One turn moves each row of this set onto another row. After a few examples, where does it send each row asked below?
fusu: -0.756 0.889 0.677 -1.386 0.011 1.096 0.656 0.094 -1.863 2.867 -0.665 0.508 1.945
feke: -1.615 0.266 3.078 -2.192 0.789 1.016 -0.587 2.073 -1.113 2.509 -0.762 0.771 0.265
zunod: -2.400 1.056 0.323 -1.294 -0.761 -1.248 1.079 -1.404 1.930 1.370 -2.316 0.015 -0.056
buli: 1.346 1.692 2.356 -1.559 0.621 1.888 1.725 0.236 -2.028 0.302 0.142 -1.298 0.552
Ruzo: -0.196 0.146 0.811 -1.738 0.350 0.301 -0.292 -2.113 -1.495 -0.882 0.899 0.623 -2.816
lub: 0.229 2.168 1.089 -1.781 0.773 0.907 3.139 -1.732 -0.007 -0.137 -0.407 -1.074 1.289
ginud: -0.502 1.477 1.579 -0.507 0.621 -1.233 2.687 -1.017 2.166 -0.609 -1.793 -1.537 -1.515
Sola: 1.262 1.327 2.185 -1.200 1.136 1.944 2.352 0.423 -1.820 0.766 0.169 -1.457 0.735
Fol: -0.551 2.131 -0.041 0.548 -0.095 -1.755 0.477 0.615 0.250 1.822 -2.058 0.867 0.510
tadum: -0.767 1.842 0.557 -1.852 0.141 0.529 2.521 -2.345 -0.336 1.174 -0.686 0.096 1.925
Tet: 1.545 2.950 1.485 0.344 1.182 -0.792 2.294 1.100 -0.086 -0.187 -1.255 -0.809 -1.092
nopa: -3.845 0.354 1.333 -0.418 0.160 -0.489 1.564 0.861 0.115 -0.264 1.098 1.718 -2.935
sig: -1.155 0.188 3.226 0.057 -0.775 -0.778 -0.927 -0.197 0.199 2.053 -1.042 2.175 -0.496
daf: -2.324 -1.213 1.008 0.939 1.294 -0.292 0.132 -0.679 0.088 -0.467 2.517 0.266 -1.762
beku: 1.285 2.582 1.061 0.321 1.558 -0.555 2.395 1.502 0.355 0.084 -1.224 -1.284 -0.733
fel: -2.441 -0.044 0.818 -0.424 0.844 0.359 0.482 -0.369 -0.814 -0.113 1.991 1.227 -3.448
Nemuk: -0.267 0.584 2.949 -2.098 0.407 1.126 3.167 -1.975 -0.176 -0.500 -0.242 -1.956 -0.593
zul: -2.833 1.435 1.943 -1.033 0.580 0.691 3.003 2.908 0.219 -1.286 0.931 -0.052 -1.345
sek: -1.002 2.515 -0.205 -1.350 0.143 -0.611 2.480 -1.592 0.704 1.096 -1.705 0.620 0.887
Suma: -0.091 0.158 4.232 -1.341 1.979 1.005 1.060 2.074 -1.433 1.057 0.009 -0.237 -0.780
Vol: -0.214 -0.504 4.239 -0.700 -0.440 1.326 -1.085 -0.237 -0.197 1.004 0.345 -0.039 0.945
Dev: -3.647 1.011 1.365 0.144 0.319 -0.762 2.651 2.430 0.570 -0.217 0.406 1.262 -0.924
Pese: -0.818 0.316 -0.215 -2.239 -0.114 0.251 -2.000 -1.559 -0.170 -0.578 0.566 0.138 -1.696
Naro: -2.508 0.633 0.039 -1.660 0.395 1.166 -0.745 0.598 0.358 -0.811 1.765 0.114 -3.088
giki: -0.738 2.246 -0.409 0.174 0.289 -1.300 0.680 1.068 0.400 2.253 -2.138 0.611 0.416
Loseb: -0.495 -0.293 -0.027 -0.443 0.456 -1.099 -1.649 -1.581 0.846 -1.160 0.623 -0.335 -1.046
panir: -2.096 0.225 1.699 -2.809 -0.903 1.235 1.502 -2.324 -0.322 1.558 -0.890 -0.328 0.721
Fuzal: 0.189 2.959 0.264 -1.247 0.819 -0.329 3.027 -1.291 1.120 -0.229 -1.397 -0.673 0.323
vuf: -1.526 0.709 2.170 -0.666 1.093 -1.017 -0.891 2.813 0.958 1.942 -1.721 0.600 -0.098
lagab: -3.103 -0.547 1.807 -1.142 0.368 1.174 0.360 1.138 0.983 -1.424 2.389 -1.199 -0.320
nis: -2.262 -0.511 0.208 -0.296 1.009 0.594 -1.105 0.326 1.254 -1.130 2.280 -0.892 -1.330
Teki: 0.126 -0.438 0.948 0.039 1.071 -1.093 -0.063 -2.206 -0.507 -1.228 0.953 0.133 -2.217
Gon: -0.877 1.103 1.002 -1.259 -0.506 0.882 0.052 -0.158 -1.628 2.273 -0.582 0.315 2.330
raret: -3.894 -1.405 1.785 0.283 0.376 -0.136 0.971 0.193 0.246 0.024 2.211 0.719 -0.455
Neto: 0.026 1.950 3.135 -0.280 -0.250 -0.655 -0.225 1.013 1.258 0.288 -1.665 1.165 -2.766
sug: -2.940 1.142 1.250 -1.845 0.216 0.919 1.017 1.800 1.021 -1.551 1.315 -0.275 -2.942
dobod: -4.256 -0.056 1.554 -0.401 -0.033 0.141 1.840 2.000 0.104 0.340 1.077 0.787 1.134
puvi: -0.047 0.708 3.610 0.128 2.289 -0.971 0.861 2.746 0.631 0.514 -0.964 -0.434 -1.064
rof: -3.323 0.414 2.160 -1.558 0.207 1.625 2.067 2.392 -0.121 -0.729 1.677 -0.478 0.670
nase: 1.125 1.346 4.153 -1.132 0.055 1.266 -0.395 0.916 0.934 -0.725 -0.272 -1.019 -1.342

ginud turns into -> zunod
Fol turns into -> Gon
Now find these:
Teki turns into -> Loseb
zul turns into -> Dev
raret turns into -> lagab
fel turns into -> daf
tadum turns into -> lub
Sola turns into -> beku
nase turns into -> Neto
Suma turns into -> puvi

